In the rows, 128 means zero.
runs of hidden systems
run 1, Z54 (11 x 18)
[[169 144 132 104 133 107 103  45 113 127 112  76 166 144 177 107 155 187]
 [161 186 115 130  94 126  73 158  99 145 146 148  61 157 160 135 205 137]
 [153 169 126 156 111 171 139 122 102 118 187 160  97  97  78  74  96 150]
 [139  83  81 145 158 106 149 108 126  69  87 103 112  98 114  94 161 179]
 [115 109 114 117  93 133 174 179 120 146 128 105  93 193 118 177 159 156]
 [127 150 176 131  96 190 113  84  96 120 141  86 144 136 116 174  60 136]
 [136 100 117 158 150 142  57 101 121  73 118 145  97  71 173 156 162 105]
 [120 107 109 134 114 101 176 196 147 146 173 185  71  81 116 132 123 102]
 [131 105 116 111 160 114 197 110 129 140 107  81 160 126 111 116  33 146]
 [131 120 132 125 171 119  94 119 154 134  66  82 136 184 179 185 163 146]
 [120 193 174 134  83 163  85 162 139 147 149 165  95 141 121 155 120  81]]
run 2, Z750 (11 x 18)
[[120 102 127 130 152 130 141 140 179 140 154 186 138 144 138 108 159 112]
 [ 94 131 143 117 105  76 140 125  95 133  98 121 182 131 115 119 141 121]
 [123 103 100 102 131 159 105 122 124 141 149 103 140 175 151 128 121  94]
 [114 148 162 144 104 140 109 106 101 138 176 146 150 122 123 139 149 144]
 [134 124 100 130 126 130 104 139  99 100 130 159 109 107 125  87 139  95]
 [142 107 118 127 150 107 174 135 113 133 142 163 134 153 121 130 139 155]
 [128 108 144 103  98 122 130 117 105 134 112  76 137 137 111  98 115 135]
 [155 143 127 125 123 174 111 110 107 126 140 120 114 154 160 155 101 129]
 [134 154 136 158 136 133 100 127 126 113 152 139  95 101  97 121 147 149]
 [143 120 121 130 129 120 156 144 138  92  99 173 109 110 121 106 127 119]
 [128 112 113 120 148  92 167 131 129 127 106  99 134 150 113 148 122 153]]
run 3, Z914 (11 x 18)
[[150 142 163 122 121 126 137 130  97 164  95 129 139 172 178 129 152 169]
 [113 156 168 145 129 138  89 165  85 164 121 121 124 132 103 113 106 104]
 [127 104 166 160 147 168 100 103 146  97 126 162 138 109 114  89 154 135]
 [126 112 117 140 144  85 154 155 120  86  86 158 114 128  95 132 161 141]
 [132  72 123 104 132 147 157 136 103 126 145 106 121 157 106 147  82 116]
 [126 126 159 124 111 130 103  75 104 107 139  94 145 130 126 180 137 150]
 [147 145 135 125 109 115  71 141 128 114 136 149  75 108 144 148 156  92]
 [153 130 125 127 145 109 148 121 159 123 181 173 106  92  97 103 111 124]
 [152 113 101 116 163  88 155 105 151 112  92  94 127 126 132 115 120 163]
 [142 154 119 101 129 135 130 137 123 146 111 106 128 199 144 166 104 119]
 [ 98 165 158 133  95 159  92 108 140 130 148 103 141 115 106 133 103 103]]
run 4, Z551 (11 x 18)
[[125 127  74 118 117  90 148 127 170  86 109 200 122  69 206 156 135  63]
 [105  89  76 116 175  75 138 155 153 200 169 129 141 115 191 128 148 100]
 [138 127 181  93  84 105 132 114 159 191 122 136 153 105 212  97 136 116]
 [125 175 138 149 158  96  80 130  89 164  88 135 165 116 174  89 142 126]
 [ 83 133 166 155 125 142 112 150 142 169 126 143 165 141 107  48 181 142]
 [111 115 144 129  99 123 155 110  94  89  77 154 179 113 114  66 140 136]
 [ 98  74 101 130 133 153 111 120  63 115 121 101 163 157 128 104 153 123]
 [105 103 163 124  61 163 125 111  73 122 168 129 144 127 126 144 143 121]
 [147 129 129 151 127 142  94 111  70  91 160 149 102  82 118 129 121 124]
 [155  98 126 148 158 136 138 133 119 127 177 149  86 125 102 124 153 170]
 [177 112 141  99 115 113 167 125 114 118 126 114  93 134 106 124  95 156]]
run 5, Z914 (11 x 18)
[[120 116 181  95 117  79 122  48 177 138 163 120 204 102  99  70 148 140]
 [144 135  73  95 161  64  78 132 117 107  75 133 141 168 152  90 176  87]
 [118 137 112  96 112 151 139 144 140 158 195 138 145 206  62  84 125 104]
 [110 133 122 115  81 136 108  56 104  76 100  80 176 108 108  77 142 139]
 [143 147  59 134 127 143  95 144  91  99 132 161  98 179 158 134 195 115]
 [121 141 125 122  68 144 164 151 119 139 189 124  95 116  68  91 115 138]
 [155 122 106 139 131 137 125  75  85  90  99 107 136  94 174 109 122 166]
 [150 166 104 146 142 129 118 175 112 152 128 133  73 179 141 164 163 158]
 [132 142 179 125  82 161 143 137 128 143 138 119 111  94 103 102  63 121]
 [136 134 117 170 183 134 105  91 122  89  95 140 138  99 157 143 137 158]
 [128 131 125 132 128 119 148 191 162 140 110 143  74 157 114 150 149 130]]
run 6, Z54 (11 x 18)
[[ 89 193 132 136  77  82 140 141 100 139 132 183 164  94 150 147 135  91]
 [115 116  78 115 148 135 112 109 148 160 170 109 156 112 142  49 116 102]
 [128 141 144 128 114  85 164 126 154 146  88 149 147 123 171 102 186 177]
 [117 175 109 118  99 131 108 165  81 175 126  84 124 176 111  97 123 121]
 [135 137 164 161 135 184  99  83 123 117 136 148 151 131 135  91 156 168]
 [117 124 120 138  97  92 102 153 102  98 110 133  89  89 102 103 189 126]
 [124  87 113 124 114 155 175 147  90 142 169 144 133 154 108 101 117 136]
 [131  99 159 124 134 105 131  83 115 118 117  74 144 120 117 150 131 176]
 [154 115 135 113 108 144  90 141  96 122 125 126  83 160 162 164 153 109]
 [141 146 152 152 136 142 125 121 110 126 185 163 105  96 104 151  98 129]
 [157  91 105 120 159 102 128 116 144  84 109 120  99  87 121 104 119 125]]
run 7, Z760 (11 x 18)
[[181 112 155  89 122  96 134 152 129 109  80  99  74 187 103 157 142 150]
 [119 142 139 125 116 191  87 128 120 121 120  58 102 162 115 186  72 106]
 [133 142 122 150 114 154  74  66 172  49 121 127 105  66 139 145 153 124]
 [140 144  87 123 111  89 161 181 188 106 126 183  55  92 128 134 148 101]
 [124 119  80  96 158 103 196 126 166 138 150  94 141 149  82 143  47 117]
 [138 122 123  81 118  88 108  59 141 120  91  52 173 153 166 138 142 139]
 [ 90 194 136 146  91 140  77 166 144 176 100 114 113 128 190 147 159 104]
 [ 74 163 109 181 135 163 136 128 168 124 143 164 154  61 113  79 100 110]
 [131  86  93 115 141  66 196 120 150  92 101 184 161 119 123  76 169 144]
 [102 106 127  94 118  90 173 178  95 196 125  87 154 209 116 153 130 137]
 [ 85 125 167 133 103 176  79  75  76 151 141  64 194 131 152 143 106 123]]
run 8, Z750 (11 x 18)
[[103 129 115 177 188 200  91 171 148 126  96 136 111 199 130 156 149 126]
 [ 54 114 192 169 106 130 141 161 124 118 120 142 148 100  47 152 132 121]
 [105  49 107 123 141 135 128 123 106  73 103 129 142 105 141 168 106  73]
 [131  75 150 113 127  95 131 118 119 142 181 119 109 134 133 199 164 146]
 [152 117 167  94  91 106 103 119 121 142 154 119 106  76 137 109  90  85]
 [183 141 117 126 188 105 106  95 125 122 140 169 124 131 169 138 130 133]
 [147 145 152 112 128  91 113 140 154 140 123 135 111 152  87  79 172 143]
 [133 151 128 106 123 136 151 123 127 122  97 133 158 162 117 115  68 101]
 [114 137 109 136 148 145 101  86 131 103 138  94 152 163 105 145 148 151]
 [118 145 133 126  66 156 120 134 136 100 146 145 104 125 110 128 150 109]
 [120 134  85 143 144 108 157 125 112 103 146 153 128  93 118 144 103 121]]
run 9, Z760 (11 x 18)
[[130 148 115  88  81 150 138 137 109 162 192 144 138 205 132 149 128  98]
 [126 173 120 127 114 122  79  71  83 111 178 110 158 119  96 120 126 127]
 [168 161 102 123  94 137 108 125 124 118 146 172  92 130 169  77 185 134]
 [138 182 100 149 139 120 167 166 110 144 150 150  98 142  81 121 103 155]
 [155 108 102 105 126 140 141  91 106 105 119  81 136 147 113  80 111 158]
 [142 154 127 134 107 127 121 131 100 124  89 106 103 154 165 167 169 171]
 [ 97 144 125 164 110 170 107 160 124 142 134  94  87  91 119 124 108 126]
 [142 111 112 150 139 135 156  94 149  76 120 161 125  78 149 124 121 148]
 [137 101 108 117 146  66 161 171 140 139 111 121  91 130 120 143 145 139]
 [118 110 144 110 127 150 146 123 131 164 132  73 143 152 134 154  67 122]
 [118 134 146 142 136 123  75  80 125 106  96 108 151 101 161 146 146 127]]
run 10, Z18 (11 x 18)
[[123 114 188 134 139 125  36 105  76 107 137 133 156 129  68 104 145  93]
 [180 106 142 128 138 125 111 116  98  66 141 228 108 143 120 114 181 115]
 [157 118  91  94 136  77 188 145 102 100 136 150 122 177  55 118 119 137]
 [168 119 106  74 126 148 126  58 128  96 130  62 147 195 115 122  94 140]
 [160 196 125 115 112 126  57  91 116 124 162  99  97 161 136 173 157 134]
 [149 173 115 135 127 132  92 134 150 124 203 175  77  90  95 100 120  94]
 [167 143 106 150 170 101 189 106 172  88 129 187 112  89 116 113 111 172]
 [138 136  67 107 138 108 180 149 183 131  76  77 101 169 138 126 129 164]
 [ 92 173 136 112  92 175 110 114 161 161 124  52 149 165 138 155  82 114]
 [ 95 163 149 176 121 147  47 103 136 111 145 126 118  57 143 150 150 111]
 [116 118 110 167 129 114 157 175 150 116 150 226  87  61 149 124 166 112]]
run 11, Z551 (11 x 18)
[[ 83  97 120 137 137 108  94 100 156 123 101  60 151  79 147 127 144 125]
 [106 120 154 149 104 146 127 181 112 146  97 178 118 138 184 147 167 108]
 [ 91 116 148 141 146  93 135 133 110 153 151 141 167  76 100 107  84  99]
 [138  75 154 137 146 141  99  93 152 106 106 134 136 115 162 101 182 149]
 [121 117 143 121 113  85 142 172  55 151 111 141 131 152 124 134 146 125]
 [131 109 164 114 130 162  96  94 120 130 159 119 157 127 104  94  87  98]
 [137 131 142 147 127 116 102  88 111  82 124 147 130 125 124 148 196 168]
 [136 124 111 120 115 119 131 181  94 133 144 145  83 144  85  99 133 109]
 [147 108 133 111 137 150 153  68 136 106 165 134 160 138 115 127  87 136]
 [149 130 108 118 113 112 100 109 113  99 116  87  91 135 136 155 171 153]
 [134 164 124 128 111 154 133 169 111 152 158 155  95 160 120 141 101 104]]
run 12, Z18 (11 x 18)
[[129  83 108 150 139 138  95 151 123  67  88 123  58  87 163 202 148 106]
 [107  85 150 107 109 106 177 170 146 155 178 158 108 118 113 199  86  80]
 [133  76 148  99 156  76 132  77 135 108 109  90 161  72 135 139  74 109]
 [147 106 124 110 166  98  93 131 146 153 117 135 124 164 205 169 177 113]
 [ 99 145 171 104 113  91 111 155 155 177 150 142 155 131  90  97 121  77]
 [129 122 137 144 168 133 103  80 135  84  90 166 181 109 136  90 129 115]
 [113 126  98 132 128 100 140 156 138 114 108 159 128 178 130 136 214 143]
 [ 92 136 119  96  72 145 152 127 121 130 137 111 167 153  90  91  95  88]
 [121 130 113 146 140 145  95  58  92  86 131 116 167 120 145 148 146 151]
 [132 134 102 125  89 115 116 157 115 140 171 153  80 130 141 121 202 127]
 [129 141 125 122 117 125 175 131 105 145 158 151 147 112 106  92  65 120]]

runs to name
run 13 (2 x 18)
[[ 87 132 122 138 113 144 153 159  92 158 134 146 169 142 108  72 114 111]
 [105  99 134 133 110 153 125  67 119  93 123 106 174 100 135  99 142 144]]

Z551
run 14 (2 x 18)
[[152 123 122 154 182 100  78 127  57 139 183 146 111 121 109 124 163 150]
 [169  92 167 107 111 136 140 147 114 120 131 179 108 141 106  57 136 115]]

Z750
run 15 (2 x 18)
[[135 163  90 154 146 118 100 122  92  87 139 121  89 114 117 195 126 135]
 [145 100 114 113 113 135 143 134 170 128 197 144  75 103 116 130 128 117]]

Z18
run 16 (2 x 18)
[[ 92 158 135 155 163 159  99 162 121 179 105  96 142 186 143 165 121 125]
 [ 92 128 174 154 100 170  96  87 154 100 118 123 161  76 110  82 139 127]]

Z760
run 17 (2 x 18)
[[ 83 150  60 144 138 103 129 158  98 162 133  52 118 166 129 175 179 177]
 [100 141 146 136  48 177 138 108 126 159 145  75 128  66 168 102 102 143]]

Z760
run 18 (2 x 18)
[[133 108 208 160 147 171  94 104 161 130 117 113 111  50 144 122  77 128]
 [130 116 162 185 189  92 125 161 110 116  71 152 105 116 126 165 170 183]]

Z551
run 19 (2 x 18)
[[127 161  71 160 170  40 140 148  74 118 143 164 116  72  94 107 147 146]
 [154  76  98 105 134 161 190 124 173 147 147 138 128 170 152  67 134 163]]

Z18
run 20 (2 x 18)
[[227 129 151 105 107  84 154 115  72 114 142 187  71 107 175 126 156 172]
 [185 146  74 125 177  98 127 147  79 142 185  89  56 146  75 136  97 167]]

Z54
run 21 (2 x 18)
[[113 136  97 102 110 115 178 152 172 195 145  39 106 190 121 145 136 185]
 [151 200 173 134  79 205  99  87 104 121  78  94 140 166 179 156  93 154]]

Z54
run 22 (2 x 18)
[[130  94 117  97  54 155 204 181 112 144 141 132  92 163 128 121 117 128]
 [126 124 145 124 132 133 133  87  60 131 121  50 163 121 110 162  43 145]]

Z18
run 23 (2 x 18)
[[155 113 143 116 101 111 174 126  98 133 109 157 118  83 199 146  90 123]
 [130 127  95 140 193 101 114 152 115 179 145  89 105 127 142 148 104 135]]

Z54
run 24 (2 x 18)
[[106 168 128 140  93 169  96 121 136 132 126 101 128 148 133 127 144 134]
 [114 161 120 150  90 150 122 136 131 104 125 168 118  92 142 106 145 112]]

Z914
run 25 (2 x 18)
[[155 111 166 131 147 131  95  98 189 165 167 178 128 103 225 116 180 134]
 [150 196 121 119 105  50 137 185 101 163 110 148  89  88 119  90 106 110]]

Z54
run 26 (2 x 18)
[[109 107 126 162 120 137 144 133 108 115 128  85 107 108  76  95 162 199]
 [146 116 129 125  79 173 165 151 102 108  82 126  90 123 167 140  89 126]]

Z750
run 27 (2 x 18)
[[ 90 152 107 169 111 118 151 120 143  51 125 131 121  82  14 105 146 162]
 [160  62  62 106 120 157 171 121 115  60  89 123  90 139 174 141 127 129]]

Z914
run 28 (2 x 18)
[[ 86 105 126 139 162  76  88 140 122 161 147 121 158 125 117 117 184 117]
 [132 108 175 107  83 135 130 129 136 127 123 179 144 125 143  72 152  99]]

Z551
run 29 (2 x 18)
[[141  94 138 101  58 144 138 141 117 131 183 115  73 109 112 120 128 117]
 [167 139 121 130 139 101 125  75  79 106 150 138 133  83 154 140 118 157]]

Z914
run 30 (2 x 18)
[[168 167  82 139 189 120 169 129 105 154 142 134 123 110 135 105  23 139]
 [174 121 125 119 186  91 119  92 151 131  79  81 133 157 143  79 161 199]]

Z760
run 31 (2 x 18)
[[123 121 131  96 105  92 108 121 105 168 156  84 134 137 149 153 131 114]
 [126 166 141 142 121 151  89 111 123 156 154 135 136 107 175 128 116 113]]

Z760
run 32 (2 x 18)
[[125 166 118 164 101 176  91 141 151 110 191 171  71  96 103 105 166 121]
 [122 133  96 155 140  84 194 147 117  85 102 209 134  74 113 105 130 135]]

Z750
run 33 (2 x 18)
[[161 153 179  75  58  95 106 113  98 112 155 150 120 178  78 131 163 110]
 [160 118 108 116 144 125  61  91  89  83 166 117 110  89  84  81 101  84]]

Z914
run 34 (2 x 18)
[[105 134 161 143 127 126 115 144 107 143  95 125 139  91 148 137  90  99]
 [125  97 125 149 185 129  96 134 138 130 129 141 123 137 145 145 155 124]]

Z750
run 35 (2 x 18)
[[122 125 132 111 130 133  94 128 146  99  87 145 139 137 148 141 111  59]
 [ 94 114 133 138 152 100 118 115 148 107 148 156 159 129  98 170 154 104]]

Z18
